  3   35   26  -14    2   26  -24   -3   29   16   -2
  3    3  -22   -1   17    2    7   11   33   33  -17
  9   38  -10  -18    9   16   -5   -4   40   39  -19
  6   33    0   -7  -12   15  -18    2   17   31   -5
 18   12   -1   17   10   16    0   18  -30   29   36
  4   26    0    1  -12   30   -1   33    7   32    0
 25   11   34  -19    3   17  -10  -24    0   31    8
gives 3

  0    4    7    3   10  -30  -15
 14  -18  -17   24   13   21  -16
 -9    3   -6   25   20    1  -27
  7    6  -19    3    1   23    4
 26   -5   -6   14   11   -3  -17
-11   20    4    8   12  -20   -9
 -7    4   -9    1   -9   -3   12
 -3    8   -3   16   13   45    3
 37  -11    0   21   10   14  -20
-15    0    5  -12    0   28   16
  4   18   28   -4  -13    2   19
 28   -7    0   -2    6  -10    2
gives 0

475  650  422  564  601  208  535  381  540  420  543  328
760  213  225  549  300  845  282  414  328  544  318  398
285  371  601  384  466  492  692  571  301  508  597  508
344  517  556  422  500  357  573  522  478  479  528  535
477  737  439  528  574  147  414  409  711  430  446  489
394  534  490  473  504  321  612  525  478  535  536  543
496  559  394  561  545  303  581  431  465  498  542  385
402  428  494  430  422  460  593  582  429  588  496  635
gives 475

77  51  47  40  29  47  36  23  64  82  55
73  42  43  41  31  42  22  26  65  68  41
64  43  45  46  43  47  50  55  57  61  54
37  61  45  49  43  46  50  55  42  29  49
61  61  50  49  34  45  50  40  54  57  43
gives 77

3662  6751  4453  5689  7145  6245  4251  6576  6783  4340
5953  4257  5696  4614  4508  4299  5363  4849  4712  5326
6244  4122  5943  4488  5395  3900  4401  5256  5307  4715
4664  5566  4266  6129  2094  6699  8049  3072  2735  7244
6567  3739  6527  3854  6156  3088  3657  5973  6065  4105
4468  5933  4547  5864  5260  6072  5325  5070  5146  5339
6379  4094  6561  3731  8099  2793  2040  7248  7509  2974
4181  6118  4226  6048  3995  6779  6707  4348  4222  6217
3769  6415  3857  6422  2555  7540  8244  3386  3136  7155
4858  5662  5655  4487  9264  4251  1816  8073  8471  2703
6647  3781  6762  3544  7711  2566  2273  7031  7255  3127
4164  5983  3878  6498  2068  7343  8330  2936  2637  7405
gives 3662
---
[94 88 89 17 15  9 98] ans = 17, 98

[129  59 907 826 513] ans = 907, 907

[[124  92 183 225  89]
 [117 148 149 183  25]
 [153  87 143 241 112]] ans = 149, 241

[-845 -961 -603 -771  992] ans = -603, 992

[[58 66 65 52 57 49 62]
 [44 97 95 31 79 24 83]
 [56 79 74 46 59 34 66]] ans = 31, 97

[3586 7829 1043 9330 4813] ans = 1043, 9330

[-859 -911 -404  704  -91  341 -952] ans = 704, 704

[[692 647 612 540 625]
 [853 409 129 583 967]
 [721 314 125 622 244]] ans = 129, 967

[-801  326 -505 -382  485   75  881] ans = -382, 881
---
42  83  64  35  67  23 yields 23, 42
 4  41  77  87  69 yields 69, 4
243  481  658  809  625  504 yields 504, 243
 561  -579  -386   760 yields 760, 561
  81  -206  -606   987 yields 987, 81
376  100  684    9  457  816 yields 816, 376
5348  8708  2073  6577  7897  4975 yields 4975, 5348
 72  227   68   73  132   39  164 yields 164, 72
 47   31   45   40  -34 yields -34, 47
---
[[ 0.143 -0.096  0.145 -0.016  0.115]
 [ 0.039 -0.107  0.063 -0.116  0.037]
 [-0.125 -0.198  0.046 -0.057  0.003]] Answer: -0.057

[[ -29.1  -36.4  -23.0  161.5   36.6  135.2  -67.4]
 [  48.3  -63.2  -89.4  130.8  131.3  113.2 -141.0]
 [ 182.2   49.8   27.7 -132.7   38.6  -51.2   -6.3]] Answer: -51.2

[[ -72.325 -103.388  -61.042  -60.868]
 [ 128.736  -45.648 -183.354 -145.442]
 [-111.428 -128.346  -53.192  -29.698]] Answer: -53.192

[[ -35.0 -119.0  -21.3   28.7  189.3]
 [  70.2  162.5  153.5  191.2  -63.1]
 [ 133.4  185.2  143.4  114.5  -70.1]] Answer: 114.5

[[ -4.520  11.522 -15.403  -8.280]
 [ -2.342  -2.257   1.542  -8.004]
 [ -6.961   7.426  -6.134  -3.329]] Answer: -6.134

[[-0.017 -0.042 -0.069  0.113]
 [ 0.199 -0.029 -0.015  0.113]
 [ 0.199 -0.144 -0.004 -0.216]] Answer: -0.004
---
[ 28  18 -32  -9  20  -5] Out: -32

[[ 20 -14  22 -23 -20]
 [ 29 -19  28 -32 -37]] Out: -19

[-16  -7 -35 -30  -5   2   4] Out: -30

[[  2  14   2  11  -6 -23 -18]
 [-41   1  -5   6 -35 -17  -5]
 [-38  16  -1  -6 -34  -9 -12]] Out: -6

[[ 14   3  35 -10]
 [  4   0   5  -4]
 [  6   5  28  -1]] Out: 6

[-31  17 -19 -11] Out: -31

[ 31   6  -9   9 -36  38] Out: -9
---
[ 687  237 -456  939 -996 -863  539] → 939, 939

[[5558 5421 5901 6132 4815 8071 7895]
 [9235 4461 8084 7480 5531 3064 3951]
 [8401 3306 9660 9892 2803 7774 9042]] → 7480, 9892

[17 71 87 77 41] → 87, 87

[19 92 55  9 51] → 55, 92

[-802  234  620 -437 -164  221  -39] → -437, 620

[424 467 802  83 176] → 802, 802
---
-20  -30    3   30   -7 -> -20
715  885  412  396  526  507  128 -> 715
9  5  4  8  2  7 -> 9
4771  4926  7795  2641  4078  1570  4610 -> 4771
434  718  521   10  516  988 -> 434
176   60  189  251 -> 176
90  94   2  70 -> 90
6350  8162  7559  6269  3148 -> 6350
17  51  87  73  85  78  85 -> 17
---
[[ 28 -20  10   7]
 [ 28  38   0  -2]
 [-36  15  -2 -22]] ⇒ 7

[[ 35 -26 -27 -26  40 -34]
 [-24  18  19  18 -28  24]
 [ -5   4   4   4  -6   5]] ⇒ -34

[[ -9 -25  28  28 -28]
 [  2   9  -7  -4  -2]
 [ 15  29 -20 -24  39]] ⇒ -28

[[-21 -18  34 -32  26 -26]
 [ 15  11 -25 -31 -30   3]
 [  5 -21   2  31  14  13]] ⇒ -26

[[ 14  -9  30  -6  22  22 -13]
 [ -9  17   6   5 -23 -25  -7]
 [ 26 -15  18   0  30  42  -6]] ⇒ -13

[[  6  30  22 -18 -12  30  16]
 [ 20 -16  15  34  25  38 -35]
 [  1  12   5 -24   3 -36  17]] ⇒ 16

[[  2   6   0   1  16  13  23]
 [  0  -3   1   9 -42  -1  14]
 [  6  -2   6 -18 -31 -14   5]] ⇒ 23
---
[[-1.459, 49.599, 101.301, -145.551],
 [137.607, -93.084, 154.025, -47.460],
 [120.687, -67.305, 152.581, -15.863]] value 120.687

[0.363, -0.185, -1.371, 1.153, -1.018, -0.121, 0.168] value 0.363

[1.34, -0.64, -1.36, 0.20, 0.01] value 1.34

[17.65, -19.09, 16.97, -13.10, -15.74, -17.13] value 17.65

[-22.080, 134.716, -159.297, -126.036] value -22.080

[61.28, 52.63, 134.32, -125.96, 102.45] value 61.28

[-0.159, -0.070, -0.186, -0.102, 0.185, -0.164, -0.194] value -0.159

[[8.27, 10.09, 14.59, 13.54],
 [-0.32, -6.08, -11.41, -9.26],
 [7.85, 10.72, 17.44, 13.08]] value 7.85
---
[[-23  17 -26 -23 -17  17]
 [ 27 -23  32  28  25 -24]
 [ 15 -25  19  15  23 -23]] --> 27

[[35 15 23  4  4]
 [26 13 18 -6 -3]] --> 26

[[-11  -6  26  13   3  18  42]
 [-10  -7  24   4   1  19  34]] --> -10

[[ 35 -11  28   4]
 [-34 -29 -36   6]] --> -34

[[-11   2 -27 -24  13 -32 -27]
 [  7  -5 -20 -17  22 -26 -20]] --> 7

[[ 0 31  4 -3  4]
 [ 2 -1  0 -3  1]
 [ 1 10 -3  2  0]] --> 2
